T: rows in 3 groups, each row roughly a mix of its group's directions:
T (77 x 10):
[[ -4   2  -3 -14   7 -30   9  13   7  -7]
 [  5  -8 -23  21 -21  -3  -4   1  -1   6]
 [-11   4   1  10 -14  14 -25  10  14   4]
 [-14 -17  -9   7  -6   9   6  -6 -17 -21]
 [ 14  17 -16   8  -3 -12   0  -2   4  24]
 [ 14  12  -6  31  -5   0  -6  -5   4  11]
 [ 14  20   1  23  -2  -9  -5  -1   6  18]
 [  7   0  25  -7  17 -13  -4   5   5  18]
 [ -7  -8 -13   5 -11  15  13   1  -7 -26]
 [ 15 -13   8  18  -2  -1 -14  14  19   1]
 [ 15   7 -26  14  -6  -4  -1  -7  -2  18]
 [-19   6 -23   3 -19  -6   7  -6 -11  -3]
 [ 10 -15 -14  11 -13  -5 -18 -18  -5   7]
 [  6   3 -11   3  10 -25   1  13  13  18]
 [-14  10 -20 -13  -6  -6  12 -12 -19   1]
 [ 12  -2  15   3   6   9 -22  14  19   6]
 [ -8  -4 -23   9 -11  10  11   0  -5 -22]
 [ 12  22   4   4   3 -20  -3   4   3  22]
 [ 12   6  13  -5   8 -15 -13   1   9  26]
 [-15  14   7 -14   3  20   5 -15 -15  -1]
 [-13 -13 -13   9  -7  22   1 -12  10 -13]
 [ -5  -2 -15  -2  -3  13   4 -23 -22   7]
 [-16  -1 -19  -1  -9 -12  17 -12 -16  -6]
 [-19   6 -23   7 -22   2  -6  -4  -6   3]
 [  9  15  14 -11   8 -23  -1  11  -6  13]
 [ 14   4 -23  23  -8   2  -3  -9  -1  12]
 [-22   9   6   1  10  13   2 -17 -15 -14]
 [  6   0 -18  29  -9  10  -4 -12   3   3]
 [ 16  19  -6  16  -1 -13  -3   0   3  22]
 [-11 -14 -13   6 -10  12   9  -3 -13 -23]
 [-15  -5  26 -18   7  -1   1   7   1 -15]
 [ -5   9  21 -23  21   0   5   0   0  -4]
 [  3   8   7  -8   7  -2  20  28  13  -4]
 [-23   6  -2   9 -18  18 -16   0   4  -2]
 [-15 -19   3 -21   2  10   4   1  -5 -19]
 [  5   2   5  -4   6  29 -11 -16 -10  12]
 [  8 -11 -23  20 -17   1   0  -8  -8   6]
 [  5  -5 -32  10 -17  -7  -1   4   5  -1]
 [  9 -12 -14  27 -19   6  -1  -4  -2   3]
 [-14  13  18  -4  15  15   6 -12  -8 -11]
 [-16  -8  25 -14   5   7   2   6   5 -18]
 [-22   7  -8   1  -4  17   3 -11 -14 -19]
 [ 13  21  -4   9   0 -17  -3   1   4  24]
 [  6   1  10  11  -6  32 -12  -8  -2   7]
 [-15   0 -16  10 -17  18 -12 -12  -8   7]
 [ 11  20  19  14   3  -4  -2   8  15  14]
 [-20  13  10  -2   9  16   0 -17 -13 -11]
 [ 15  16 -12  18  -4 -10  -3  -3   3  21]
 [  3  -3  -4   0   4  25  -9 -21 -15  13]
 [  0  19  21  18   2  -2  -4   2  19   7]
 [-14   5  26   7   2  10  -1   1  20  -9]
 [-17 -13  14 -21   4   8   4   4   1 -19]
 [-14   7   5   8 -13  17 -23   9  13   2]
 [ -9  -8 -14   5 -13  15   9  -2 -10 -24]
 [-19   6   0   2   4  17   6 -13 -13 -21]
 [ 13  22   2  18   0 -11  -4   1   8  20]
 [ 20 -13 -12   1 -14  -8   6  19  13   2]
 [ -3   0   1   3  -4 -27   7  20  15 -12]
 [ -8 -13  -4   2  -9  16  13   2 -11 -26]
 [  6  13  19 -13   9 -22  -2  12  -7   9]
 [ 24  -7   7  -8  18 -19   7   9   6   2]
 [-14  27   7  -1  17   7  -2 -16  -2   1]
 [  6  -2 -27   6 -20   5   7   8   7 -12]
 [ 16 -25 -12   4 -18  -9  -2  10   3   3]
 [-10   3 -21   9 -11  15   4 -12  -8 -19]
 [ -5   3 -24  -6  -7 -24  13   0  -9  -1]
 [-18  -7 -12   5  -3  10  13   0 -13 -24]
 [ 23   3   6  -3  -6  -7 -14  -1  14  22]
 [-10   0  26 -22   9  -5   2  11   2  -8]
 [ -3  -2   9  -3 -14  26  -3 -15 -11 -17]
 [  6   6  21  -8  11 -11 -13  -3   4  23]
 [  7  -3  12   6   1 -17  -1  22  21  -9]
 [-15 -21  -6  -7  -4  19   3  -6   1 -20]
 [ 20  -7  24  -3  21   8   2  -2   4   1]
 [-10   9 -17   8 -21  17  -3 -11 -13   5]
 [ -4   1 -28   2 -13  -9  10 -11 -17   4]
 [ 19 -16   2  -1  -5 -18  -5  15  10  16]]
one row of each group, then the others: which group is each in?
[ -7  24 -19   8   2   3 -10 -20   1   3] | F
[-13 -15 -13   7  -7  22   1 -12  10 -13] | W
[20 -6 25 -3 20 10  2 -2  4  1] | U

[  8   3   8  -3   3 -25  10  21  14  -9] | U
[ 12  -9 -17   1 -18   1  11  20  10  -9] | F
[  6  -4 -26  20 -10  13  -1 -12   3   4] | W
[ 10 -10 -18  19 -14   8   2 -14 -13   7] | U
[  5  17  -2 -12   0  11  17 -13 -22   4] | U
[ 2 17 20 22  1  2 -4  1 19  6] | W
